Each row has a name. After each piece below comes the name of the row it's from, unless a question asks for something else. Each question is about the rows just above it.

[132  95 113 146 154 152 156  83 109 130 138  89 161  84 183] = q_485
[ 83 130 109  95  84 161 154 132 183 113  89  80 138 146 152] = q_316
[173 126 147 162 100  97 103 125 127 144 166 172 119 147 106] = q_380
[ 83 130 109  95 157 161 154 132 183 113  89  84 138 146 152] = q_947
[173 126 146 161 101  98 105 124  76 143 166 171 119 145 105] = q_170
Which entry of q_316 is missing from [132 152  89 161  84 138 183 146 113  95 154 109 130  80]? | [83]
Shuffled q_380 with one entry gone: [144 103 119 162 127 147 125 100  97 147 172 173 106 166], missing | [126]
Put [ 97 100 103 106 119 125 126 127 144 147 147 162 166 172 173] back in order: which row is it? | q_380
[152 146 138  84  89 113 183 132 154 161 157  95 109 130  83] is which row reordered? | q_947
Put [130  95 154 138 132 146 109  83  84 113 161  89 157 183 152] back in order: which row is it? | q_947
Shuffled q_380 with one entry gone: [103 106 173 127 126 162 166  97 147 147 100 144 119 125], missing | [172]

[123 123 144 124 122] : q_256
[137 139 127 102 103] : q_226
[143 144 124 143 143] : q_17
[178 179 181 182  87] : q_223
[179 181  88 178 182] : q_561
[137 139 127 139 137] : q_36
Which entry of q_226 is missing from [137 102 127 139]? | [103]
Put [182 179 181  88 178] back in order: which row is it? | q_561

[129 119 132 126 152  98 106  93 152 115 145 118 141 133 106 161 116 176
 147 157 117 165 106 126 129 121 111 132 140 122 126 136 130 120 122 129
 140 125 119] -> q_315
[139 108 126 104 134 132 139 106 137 114 123 128 113 162 127 133 121 121
 125 121 135 165  96  78 110 104  91 110 128 162 157 127 112  72 130 110
 146 107 108] -> q_443
[129 119 132 126 152  98 106  93 152 115 145 118 141 133 106 161 116 176
 147 157 125 165 106 155 151 122 158 141 111 128 124  81 127 127 146 128
 143 107 117] -> q_181
Which row holds these entries in another order? [132 162 125 121 108  72 107 121 135  78 134 104 128  96 162 137 110 139
 128 104 112 146 133 106 130 157 126 110 127 123 121 110 108  91 127 165
 139 113 114] | q_443
Put [117 107 143 128 146 127 127  81 124 128 111 141 158 122 151 155 106 165
 125 157 147 176 116 161 106 133 141 118 145 115 152  93 106  98 152 126
 132 119 129] back in order: which row is it? | q_181
q_443 without one entry, shuffled: [137 146 110 133 162 135  72 139 126 125 114 134 106 127 121 110 157 104
 112  78  91 165 110 113 121 162 128 108 127 128 104 121  96 139 132 108
 107 123]. Gone: | [130]
q_315 without one entry, shuffled: [115 145 130 125 161 106 119 133 140 111 120 147 119 126 140 121 129 122
 165  98 118 106 129 117 141 152 176 106 129  93 126 136 152 157 126 122
 132 132]. Gone: | [116]

[ 90 173 176  88 178 158  77 175  86 170] : q_818
[ 90 173 176  88 178  85  77  76  86 170] : q_940
[170 177 158  88 173  77  90 172 175  86] : q_514
q_940 without one entry, shuffled: [173  77 170 176  86  90  88  76 178]. Gone: | [85]
q_818 without one entry, shuffled: [170  86 178  90  77 173  88 175 158]. Gone: | [176]
Shuffled q_940 with one entry gone: [170 173  90  88 176  85 178  77  76], missing | [86]
Which row holds these entries in another order? [ 76  77  85  86  88  90 170 173 176 178] | q_940
Put [176 178  86  77 158  90  88 175 170 173] back in order: which row is it? | q_818
Which entry of q_514 is missing from [ 77 172 177 170  88 175  90 158  86]? | [173]

[ 85  78 182  81  85 183 182 184  84 181 185  83]  q_624
[135 137 130 137 134 130 136 131 135 131 130 137]  q_650
[110 158 109 159 108 157 108 111 108 156 157 156]  q_921
[157 156 108 110 157 110 108 156 108 111 158 159]  q_120
q_921 without one entry, shuffled: [159 157 108 156 157 111 110 156 109 108 108]. Gone: | [158]
Put [131 130 137 135 137 130 137 134 130 136 131 135] back in order: which row is it? | q_650
q: [157 156 108 110 157 110 108 156 108 111 158 159] | q_120
[108 108 108 109 110 111 156 156 157 157 158 159] is which row reordered? | q_921
Put [108 108 108 110 110 111 156 156 157 157 158 159] back in order: which row is it? | q_120

[108  92 121 111  95 151 179 143 115 138 122 110 115 153 116 118 125 122
 153 126  78 104 133 127 157 129 126 134  87 138 117  86 100]  q_506
[127 117 118 140 105 126 150 136 144 130 123 142 112 142 119 130 125 131
 147 137 116 121 130 132 141 132 118 142 121 124 109 127 136]  q_633
[109  91 119 111  94 152 175 147 114 136 121 114 116 151 119 121 120 122
 153 126  77 104 130 129 156 127 125 133  88 139 118 124 103]  q_609
[116 110  87 122 142 153 134 129 108 138 118 127 117 121  86 126 126 115
  95 125 122 157 111 138 104 100  92 115  78 153 179 151 133]  q_103
[123  94 151 112 122 121 122 152 104 129 162 153 149 122 135 117 127 117
 104  96  97  82 132 144 131 119 112 116 129 131 118 126 120]  q_678
Which entry of q_506 is missing from [126 115 118 157 110 151 104 108 115  92 122 126 121 138  78 134 179  86
 125 100 111 117 116 122  95 133 127 153 143 138 129 153]? | [87]
[133 151 179 153  78 115  92 100 104 138 111 157 122 125  95 115 126 126
  86 121 117 127 118 138 108 129 134 153 142 122  87 110 116] is which row reordered? | q_103
Shuffled q_103 with one entry gone: [110 126 118  78 142 127 126 133 151  95  86 179 116 115 100 138 134 157
 121 122  92 122 111 108 115 129 104 125 153 138  87 153], missing | [117]
Which row holds these entries in another order? [ 77  88  91  94 103 104 109 111 114 114 116 118 119 119 120 121 121 122
 124 125 126 127 129 130 133 136 139 147 151 152 153 156 175] | q_609
[ 78  86  87  92  95 100 104 108 110 111 115 115 116 117 118 121 122 122
 125 126 126 127 129 133 134 138 138 143 151 153 153 157 179] is which row reordered? | q_506

[128 128 128 128 128 128 128 130 128 129 130 131 132 135 140 145 151 158
 163 168 172 174] : q_243
[128 176 127 129 129 130 130 176 134 178 131 177 178 136 177 178 176 178
 128 127 178 127] : q_779
[143 177 156 173 177 134 167 177 171 161 178 177 177 175 132 177 177 177
 149 178 175 137] : q_965
[127 127 128 129 127 129 128 130 130 131 134 136 177 177 178 178 177 178
 178 178 176 176] : q_155
[132 134 137 143 149 156 162 167 171 173 175 175 177 177 177 177 177 178
 177 177 177 178] : q_619
[135 128 158 172 128 128 140 128 128 132 132 174 128 129 151 128 139 145
 130 163 130 168] : q_515
[128 129 129 130 132 133 137 142 147 155 160 166 171 173 174 175 176 176
 177 177 178 177] : q_331
[156 149 178 162 177 132 177 177 175 143 177 177 177 173 167 137 171 177
 134 177 178 175] is which row reordered? | q_619
Which row holds these entries in another order? [168 172 174 128 128 128 128 128 128 128 130 128 129 130 131 132 135 140
 145 151 158 163] | q_243
Shuffled q_515 with one entry gone: [168 128 132 163 128 130 174 128 158 129 128 128 132 128 151 139 130 135
 172 145 128], missing | [140]
Put [167 177 171 177 134 177 177 143 178 173 175 177 177 177 175 156 132 178
 149 177 137 162] back in order: which row is it? | q_619
Which row holds these entries in another order? [178 178 176 176 127 127 128 129 127 129 128 130 130 131 134 136 177 177
 178 178 177 178] | q_155
Shuffled q_243 with one entry gone: [128 128 140 135 151 128 128 128 145 128 128 131 132 158 163 168 130 172
 129 128 130], missing | [174]

[115 102 158 144 146 104 113 148 112 131 102 136 137 140 125 138] = q_255
[158 140 125 148 104 101 146 114 115 144 113 136 131 138 137 112] = q_128
[153  77 163 126 154  95 107 123 128 116 113  97 126 138 137 135] = q_509
[128 112 140 128 134 114 124 130 126 128 119 123 130 130 136 135] = q_280
[126  93 164 139 154  98 108 143 119 121 104 124 136 139 127 128] = q_82
[126  95 154 132 142 102 114 133 120 124 111 116 131 138 136 127] = q_724
Shuffled q_255 with one entry gone: [136 113 112 146 131 148 158 115 104 138 137 102 144 102 125], missing | [140]
Shuffled q_509 with one entry gone: [153  97 126 107 128 138  95 135 163 116  77 126 123 113 137], missing | [154]
Put [102 102 104 112 113 115 125 131 136 137 138 140 144 146 148 158] back in order: which row is it? | q_255
[112 137 138 131 136 113 144 115 114 146 101 104 148 125 140 158] is which row reordered? | q_128
Shuffled q_128 with one entry gone: [140 138 104 137 144 158 136 112 125 101 113 148 131 146 114], missing | [115]

[133 143 116 124  99 147 143 149 122 148 107 127 142 139] -> q_468
[110 120 107 131 154 149 141 119 109 120 119 134 129 133] -> q_961
[146 130 155 134  79 120 109 138 132 125 120 125 128 122] -> q_161
[132 135 144 128 139 148  98 124 154  98  90 119 111 147] -> q_634
[117 131 107 125 117 146 140 131 104 150 115 115 132 121] -> q_784
[132 116 107 111  88 139 141 122 107 154 123 117 114 106] -> q_99
[128 139 154 147  89 135  98 144 119 124  98 111 148 132] -> q_971
[123 117 128 111 120 117 103 116 137 144 127 135  94  92] -> q_805
[110 120 107 131 154 149 141 119 109 120 119 110 147 144] -> q_973
[133 107 135 121  95 124 109 113 119 128 126 116 111 104] -> q_483
[120 155 156 163 129 118 118 145 109 129 134 119 142 126] -> q_566
[131 165 125 121 121 131 130 162 152 160 111 157 127 132] -> q_939
Which row holds these entries in another order? [132 148 111  98 124 119 144  98 135  89 147 154 139 128] | q_971
Which row holds these entries in another order? [121 132 115 115 150 104 131 140 146 117 125 107 131 117] | q_784

[126 131 163 106 116 143 131 125 146 151 126 119 124 127 104 126] = q_461
[ 97 144 118 126 118 180  95 156 102 142 141 143 138 114 121 137] = q_185
[ 97 142 108 121 118 180 156 126 118 102 137  95 114 144 138 144] = q_993
[126 131 163 106 116 143 131 125 146 151 126 119 129 127 104 126] = q_288
[127 143 163 129 125 125 116 146 126 131 104 126 106 151 119 131] = q_934
[ 95  97 102 114 118 118 121 126 137 138 141 142 143 144 156 180] is which row reordered? | q_185
Which entry of q_185 is missing from [138 121 144 180 118 156 141 137 143 118  95  97 102 114 126]? | [142]
[137  97 126 138 156 114 118 144 141 180 143 118 102 142 121  95] is which row reordered? | q_185
Put [104 106 116 119 125 126 126 126 127 129 131 131 143 146 151 163] back in order: which row is it? | q_288
Which entry of q_185 is missing from [118  95  97 114 156 143 144 121 138 102 126 137 118 180 141]? | [142]
Shuffled q_461 with one entry gone: [126 106 127 124 126 116 146 104 125 119 143 131 131 126 163], missing | [151]

[161 104 102 159 103 105] = q_163
[159 107 103 158 105 106] = q_374
[ 95 168 173  96 171 168] = q_555
[138 126 127 137 127 125] = q_896
[112 111 153 155 154 153] = q_364
[111 152 155 112 154 153] = q_783
[153 112 111 151 112 111] = q_9
Shuffled q_364 with one entry gone: [153 112 153 154 155], missing | [111]
q_364 without one entry, shuffled: [154 112 111 153 153]. Gone: | [155]
[111 112 152 153 154 155] is which row reordered? | q_783
Put [106 105 158 103 107 159] back in order: which row is it? | q_374
Which row holds these entries in another order? [153 111 152 155 112 154] | q_783
Put [111 111 112 112 151 153] back in order: which row is it? | q_9

[104 144  91 106 130 111 137 182 138 139 111 146 140 109 145 131 142 107
 140]  q_469
[104 144  91 123 138 111 137 182 138 139 120 137 136 123 135 133 133 117
 135]  q_300
[140 145 104 138 146 109 111 140 139 130 142 108 106 182 131 111  91 137
 144]  q_435
[ 98 147  82 120 130 107 136 193 138 143 107 150 142 103 148 130 146 104
 142]  q_354
Put [135 117 133 133 135 123 136 137 120 139 138 182 137 111 138 123  91 144
 104] back in order: which row is it? | q_300
[ 91 104 106 108 109 111 111 130 131 137 138 139 140 140 142 144 145 146
 182] is which row reordered? | q_435
Which entry of q_435 is missing from [ 91 142 111 104 140 146 144 130 137 131 138 140 106 182 139 109 111 145]? | [108]
q_469 without one entry, shuffled: [138 111 182 130 131 144 104  91 106 109 146 139 140 140 145 142 111 137]. Gone: | [107]
Shuffled q_469 with one entry gone: [140 140 145 182 144 131 111 109 138 142 146 137 139  91 106 104 111 107], missing | [130]
Put [145 131 142 107 140 104 144  91 106 130 111 137 182 138 139 111 146 140
 109] back in order: which row is it? | q_469

[106 149 150 107 105 148 107 105 148 148 149 106 150 148 107 148]  q_173
[178  79  79 176 182  81 179 178 177 176 179  78 179 177  77 177]  q_487
[128 127 127 129 131 125 131 129 127 126 127 128 126 126 130 127]  q_209
[178  79  79 176 182  81 179 178  79  79  78 178  81  76 177  78]  q_306
Shuffled q_306 with one entry gone: [ 81 178  78 178  81  79 177  79 178 179  79 176  78  76  79], missing | [182]
[128 127 127 129 131 125 131 129 127 126 127 128 126 126 130 127] is in which row? | q_209
Shuffled q_487 with one entry gone: [176  79 178 177 179 177 176  79  81 179  77 178  78 177 179], missing | [182]
Which entry of q_209 is missing from [126 126 130 127 126 127 128 131 127 127 128 131 129 129 127]? | [125]
q_306 without one entry, shuffled: [ 78  78 178 176  79  79  79 178  81 179 177 182 178  81  79]. Gone: | [76]

